One vector is turned by the same rotation once a step. Each row is the vector after some number of steps, and that number follows the row.
The counts run from 0 to 291.
87; -54; 84; 588; 18; 245; -27; -69; -138; 125; -171; 350; -198; -129; 43; 28; 238; -301; 306; -264; 259; -89; -177; 12; -156; 16; -70; -20; -65; -51; 21; -70; -93; -169; -37; -142  98
-61; 240; -579; 5; 19; 312; -50; -256; 116; -112; -246; -313; -74; 62; -291; -105; -75; 8; -258; 122; -17; 154; 3; 39; 368; -21; -26; 76; 98; -164; -63; 45; 15; -78; 94; 109  125
-40; -255; -389; -461; -97; 61; -182; 145; 330; 199; 86; -243; 189; 186; 9; 101; 49; -142; -94; -74; -100; -16; 18; 14; -206; -53; 26; 188; -304; -28; -8; 152; 223; 45; -159; -211  215
-167; 298; -34; -53; -136; 213; -91; -232; 10; -162; -220; -235; -37; 160; -162; -12; 289; 159; 207; -81; -114; 55; 248; -353; 184; 206; -148; 222; 190; -117; -228; -2; 314; -37; 110; 134  264
94; 0; 127; 546; 2; 241; -66; -48; -183; 112; -221; 312; -207; -108; 107; -39; 231; -255; 252; -223; 232; -99; -144; 15; -139; 77; -167; -11; -79; -82; 81; -138; -255; -199; 59; -61  101
111; 65; 124; 464; -13; 260; -110; -49; -191; 104; -239; 253; -230; -59; 126; -125; 214; -203; 187; -164; 164; -100; -106; 31; -98; 136; -246; -10; -90; -116; 147; -193; -400; -205; 147; 17  104
1; -26; 360; -43; -71; -108; 75; 253; 176; 243; -20; -95; 139; -151; 431; 311; -109; -153; 27; 199; -276; -72; 82; -209; -3; 343; -360; -116; -195; 47; -44; 72; -17; -72; 50; -20  61
-128; -95; 30; -71; -58; -355; -102; 15; -55; -175; 370; 84; -58; 82; 27; -356; -1; 276; -13; -212; -158; -68; 361; -109; -290; 44; -163; 297; -108; -98; 247; -249; -136; 122; 53; 129  24
-16; -181; -392; -501; -73; 35; -189; 182; 332; 221; 88; -241; 237; 172; 26; 70; -2; -161; -130; -56; -168; -27; 27; 55; -174; -58; -33; 143; -331; 8; 13; 154; 157; 27; -149; -170  213
55; 319; 48; -11; -163; 49; -191; -24; -8; -137; -117; 257; -54; 206; -251; 43; -80; -34; 178; -441; -343; 146; 178; -103; 139; 224; -309; 166; -140; -9; 272; -234; -80; -136; 98; -5  251
31; 323; 23; -23; -172; 69; -203; -53; 1; -141; -124; 220; -34; 210; -256; 30; -53; -10; 182; -446; -332; 139; 193; -128; 166; 219; -345; 191; -121; -23; 229; -215; -59; -121; 87; 22  252
-122; 385; 77; 109; 28; 124; 285; -161; -51; -172; -156; -265; -73; -139; -35; 53; 165; -40; 162; 334; 12; -145; 207; -228; -2; 169; 253; -206; 339; 81; -257; 49; 262; -147; 146; 2  275
-138; 204; -78; -103; 54; -155; 205; 21; -73; -360; 32; -41; 82; -98; -152; -8; -19; -156; -10; -5; 205; -252; 56; 27; -271; -108; 555; -227; 83; 338; -77; -83; 171; -71; -1; -329  3
18; 108; 205; 150; 0; -152; 171; 306; 125; 262; -82; 16; 194; -383; 379; 348; -199; -23; 111; 113; -253; -16; 4; -292; 87; 254; -82; -67; -140; 87; -154; 58; 136; -87; 113; -11  55
-161; 320; 13; -4; -59; 211; 87; -229; -36; -161; -224; -293; -72; 35; -93; 16; 304; 125; 203; 157; -12; -38; 228; -332; 102; 197; 89; 59; 309; -54; -302; 53; 352; -73; 153; 101  269
118; -242; -73; 153; 19; 291; 63; -226; 134; 156; 129; 121; -113; 171; -251; 139; 178; -333; 295; -38; -1; 76; -22; 174; -137; -146; 40; -101; 99; -74; -11; 318; 385; -19; -348; -186  85
-80; -149; 381; -69; 34; -338; 86; -68; -129; -415; 229; 25; -83; 85; 11; -93; -297; 7; -352; 104; 108; -24; -2; 233; 18; 2; -86; -265; 61; 93; 207; -130; -342; 145; -8; -24  155
213; 182; 200; 40; -116; -12; -42; 68; -116; -95; -62; 451; -160; 126; -150; 170; -127; -134; 255; -309; -201; 113; 46; 27; -87; 189; 95; -41; -134; 35; 421; -265; -179; -185; 188; -173  243
-35; -61; -85; -113; -27; -246; -39; -43; -46; -32; 358; 48; -80; 129; -55; -338; 33; 462; 104; -70; -271; 84; 345; -122; -157; -10; 11; 338; 59; -247; 167; -99; 52; 170; 98; 268  30
56; -384; -18; -154; -103; 84; -33; 49; 43; 54; 16; 33; -162; 141; 57; 282; 236; -81; 209; -49; 228; 34; -76; -84; -393; 27; 501; 138; -120; -115; 65; 32; 279; 7; 72; -347  227
-204; 147; 46; 274; 47; -221; 262; -61; 122; -212; 203; -85; -18; -266; 30; -75; -210; -370; -190; 152; -127; -276; 293; 16; -145; 97; -267; -265; -34; 233; 84; -62; -115; -132; -151; -133  290
197; 233; -1; -363; 77; -99; -6; 426; -6; 349; -32; -30; 352; -75; 302; -126; -119; 2; -33; 173; -239; -167; -83; 144; -80; -11; 10; -215; -168; 146; 14; 20; -304; -77; 142; 103  199
-186; 89; 28; 88; 3; -394; 100; 117; -62; -343; 205; 146; 54; -192; 4; -108; -133; -144; -81; -257; 97; -288; 175; -31; -363; -10; 159; -54; -170; 302; 128; -291; -95; -59; -29; -280  12
-41; -323; -361; -419; -98; 75; -178; 113; 304; 174; 79; -225; 126; 196; 19; 141; 117; -128; -49; -80; -18; -7; 7; -18; -244; -48; 100; 220; -282; -53; -24; 157; 296; 59; -138; -249  217
4; 65; 264; 90; -35; -145; 145; 308; 143; 268; -73; -15; 185; -315; 419; 354; -172; -77; 82; 141; -255; -43; 25; -270; 58; 296; -187; -84; -177; 87; -120; 67; 80; -83; 89; -25  57
96; 283; -276; 39; -13; 327; -152; -185; -44; 14; -236; -103; -171; 174; -143; -281; 32; -28; -118; 85; -131; 71; 59; 122; 200; 105; -292; 32; 38; -228; 191; -114; -412; -158; 213; 234  116
11; 85; 232; 123; -15; -148; 161; 312; 134; 268; -77; 12; 190; -351; 399; 359; -179; -44; 99; 124; -263; -41; 19; -287; 75; 280; -126; -82; -162; 89; -132; 61; 109; -88; 109; -19  56
24; 125; 172; 165; 16; -156; 189; 305; 120; 277; -76; 41; 197; -394; 358; 353; -191; 6; 128; 105; -264; 4; -1; -299; 109; 228; -24; -49; -127; 88; -161; 65; 171; -87; 118; -8  54
148; 277; 123; 11; -141; 12; -124; 33; -63; -128; -78; 380; -104; 173; -214; 113; -142; -94; 217; -397; -303; 130; 114; -28; 36; 205; -144; 52; -156; 21; 371; -269; -164; -170; 149; -94  247
-11; -43; 90; 108; 143; -136; -29; 175; -237; 163; -13; 142; 269; -170; 200; -192; 152; 421; 202; -180; 207; -40; -235; -87; 75; -221; 181; 116; 122; 2; -414; 96; 183; 205; 8; 201  182
207; 227; 28; -335; 97; -100; 0; 438; -38; 347; -53; -17; 349; -92; 333; -134; -94; 17; -8; 169; -200; -182; -102; 127; -82; -2; 36; -213; -131; 141; -11; 6; -301; -82; 168; 120  198
-124; 340; 84; 251; 67; -104; 366; -55; 31; -202; 32; -123; -17; -305; 16; 27; -132; -313; -48; 296; -76; -262; 232; -46; -100; 127; 41; -376; 129; 262; -44; -31; 2; -197; -8; -135  284
-30; -64; 71; 105; 144; -136; -31; 146; -224; 142; 14; 145; 267; -146; 162; -188; 142; 423; 207; -215; 200; -14; -226; -80; 86; -239; 169; 133; 129; -17; -416; 108; 209; 215; -24; 206  181
